One turning vector, and how many ticks it has turned:
The counts run from 0 to 337.
[155 117 126  98  81 155 109 147 103 103 154 114 127 123 125 114  85 117
  87 186 168 103 143  97 161 161 137 166 153 142  95 106]  18
[178 100 102 112  75 164 103 129 106  98 151 127 123 118 111 105 103 145
  88 150 171 139 141 108 126 144 115 172  80 126 106 126]  152
[163  84 110 106 113 144  94 180 114 110 135 180 122 135 131 125 111  93
  86 133 160 122 127 137 110 115 102 156  94  73 121 102]  120
[118  97  78 111  94 169 118 189  95  85 118 129 126 113 159 116 136  94
 108 137 122 122 129 100 117  94 135 173 136 104  94 158]  104
[127  83 123 117 102 155 136 142  87 106 103 119 147 133 113  96 170  91
  74 118 118  92 117 157 101 122 117 171 105 100 119 103]  88
[123  88 108 114  80 182 134 177  90 102 132 167 108 153 131 111  91 125
  74 155 134 100 123 101 146 139 127 161 133 126 122 128]  114
[151  71 167 120 109 126 115 138  69 121 160 129 111 127 113 102 146 125
  78 110 127 117 172 146 119 113 122 145 119  77  91 124]  292
[145  86 107 148  83 141  74 158  68 117 139 112 126 108 147  95 139 118
  98 152 162 141 181 113 120 124 132 155 149 137 115 127]  276
[156  87 131 107 138 152 107 157 111 119 147 137 128 118 107 171 109  96
 114 159 176  87 161 163 146 134  94 142 106  98  94  91]  253
[121 103 104  80 122 158  83 169 122 102 116  97 154  96 144 149 128 102
 107 161 135 113 145 138 149 130 123 190 101 121 107 110]  11
[164  96  89 143  95 140 112 142  76 108 174 109 127 101 111 129 157 125
 112 137 126 143 160 129 111 102 110 154  94  83  89 169]  63
[145  92 113 145  85 156 153 120  64  96 153 104 118 125 133  79 141 134
  75 160 129 117 105 115 133 121 148 145 122 104  84 108]  192
[157 123 113 123 142 129 132 181 112 103 161 123 117 125 144 149 139  95
  79 150 135 113 124 143 108 110 113 143  75  60  87 140]  331
[107  94 117 145 106 169 146 158  64 136 130 129 104 130 121  89 148 142
  52 148 128  97 132 127 125 125 129 135  94 112 105 107]  77
[146 115 143 109  85 119 136 139 103 116 161  65 159 106 103 126 154  98
  73 163 116 113 140 155 131 141 124 168 110 123  97 113]  185
[147 132  84  98  95 163  66 154 120 114 117 111 140  90 139 133 127 111
 104 146 173 137 166 112 105 130 119 161 115 126  99 140]  142
[164 136  91 117 124 144 107 191 127 103 138 119 120 107 153 150 116  78
  86 158 166 129 138 112 114 107 107 141 119 110  99 153]  237
[126 104 118 126 131 147 133 175 100 108 133 118 113 135 142 106 169 111
  53 121 111 107 117 146 125 105 116 166  61 122 105 140]  204
[150  83 174 123 107 120 125 133  70 120 166 109 122 121 113 113 128 119
  73 129 150 107 168 152 132 131 129 115 121  98  74 109]  291
[167  98  87 114 152 144  82 177 107  89 140 153 120 113 163 112 127  86
  77 148 125 135 139 121 122 103 118 152 125  83 120 126]  235
[102 101 117 127  89 173 104 140  78 138 112 114 116 113 139  91 174 141
  68 157 122 117 131 129 125 142 151 157 110  83  95  97]  308
[159 118 135 115  96 151 145 148 138 107 137 111 153 116  97 152 179  68
  73 147 124 101 107 160 117 129 103 171 105  97 109 132]  90
[132  88 132 114 125 155 119 187 107 111 152 131 126 123 135 150  95 111
  95 167 163  87 114 147 162 132 114 144 100 108  95  81]  117
[163  80 144 161  70 145 116 136  71 112 174 126 112 135 111 103 131 152
  96 161 177 116 151 129 140 140 129 138 126 138 106 120]  286
[173  80 136 137  98 136  85 138  61 107 132 132 104 131 123  93 139 121
 109 122 168 104 169 122  94 114 122 140 105 115  93 142]  161
[135  99 112 124 143 135 111 196  86  87 128 119 127 131 174 104 146  81
  62 166 122  97 116 141 154 112 127 166 127 138 125 106]  108
[137 124 101  98  86 164  83 134  84 131 102  90 134 106 114 111 140 122
  98 135 150 122 173 133  86 148 129 163  79 114 104 121]  47
[149 106 118 153 107 141 134 138  49  94 142  91 111 111 147  81 153 116
  95 133 143 107 151 115 104 103 140 143 121 123  84 136]  66
[152 103 128 116 113 123  73 170 117 102 131 119 139 121 151 115 144  82
  87 188 154 109 143 145 161 148 134 181 150 140 134 100]  13
[189  86 131 128 108 118  78 150  82  96 162 143 121 133 130 105 104 115
 104 170 174 126 153 130 133 125 129 146 139  86 107 104]  24
[157  99 102 136  60 152 137 126  98  99 174 115 133 115  95 139 163 129
 102 163 125 143 121 125 124 136 121 179  97  99 109 161]  189
[154  94 180 107 125 146 109 130  74 120 140  84 100 127 124 118 151 105
  78 128 146  78 179 146 131 123 125 138 110 148  84 142]  165
[166 114 142  89 102 170 111 127 104 117 111 102 124 114 118 135 126  72
 110 144 187  73 159 139 115 138 121 140 138 141  87 118]  259
[139 125 159 106 115 147 123 132 112 127 131  82 114 111 126 136 184 102
  73 145 148 103 134 149 136 135 133 150  78 127  80 147]  300
[148  99 128 103 127 170  95 124  90 126 133  94 113  90 131 112 137 111
  79 163 143 121 170 118 159 145 127 123 154 129  73  98]  270
[170  95 160 109 142 146  97 150 114  94 123 124 115 140 131 155 160  71
 101 159 164  69 137 155 153 133 125 161 129 127 111 110]  128
[140 100 107 122 125 137 111 197 107  83 133 140 124 131 156 101 142  88
  62 147 116 120 111 129 144 116 107 181 110 126 139 129]  109
[164  94 113 137  74 160 120  96  67  99 135 105 121 119 107  73 151 139
  91 160 140 114 134 116 120 144 145 156 133 123 106 109]  56
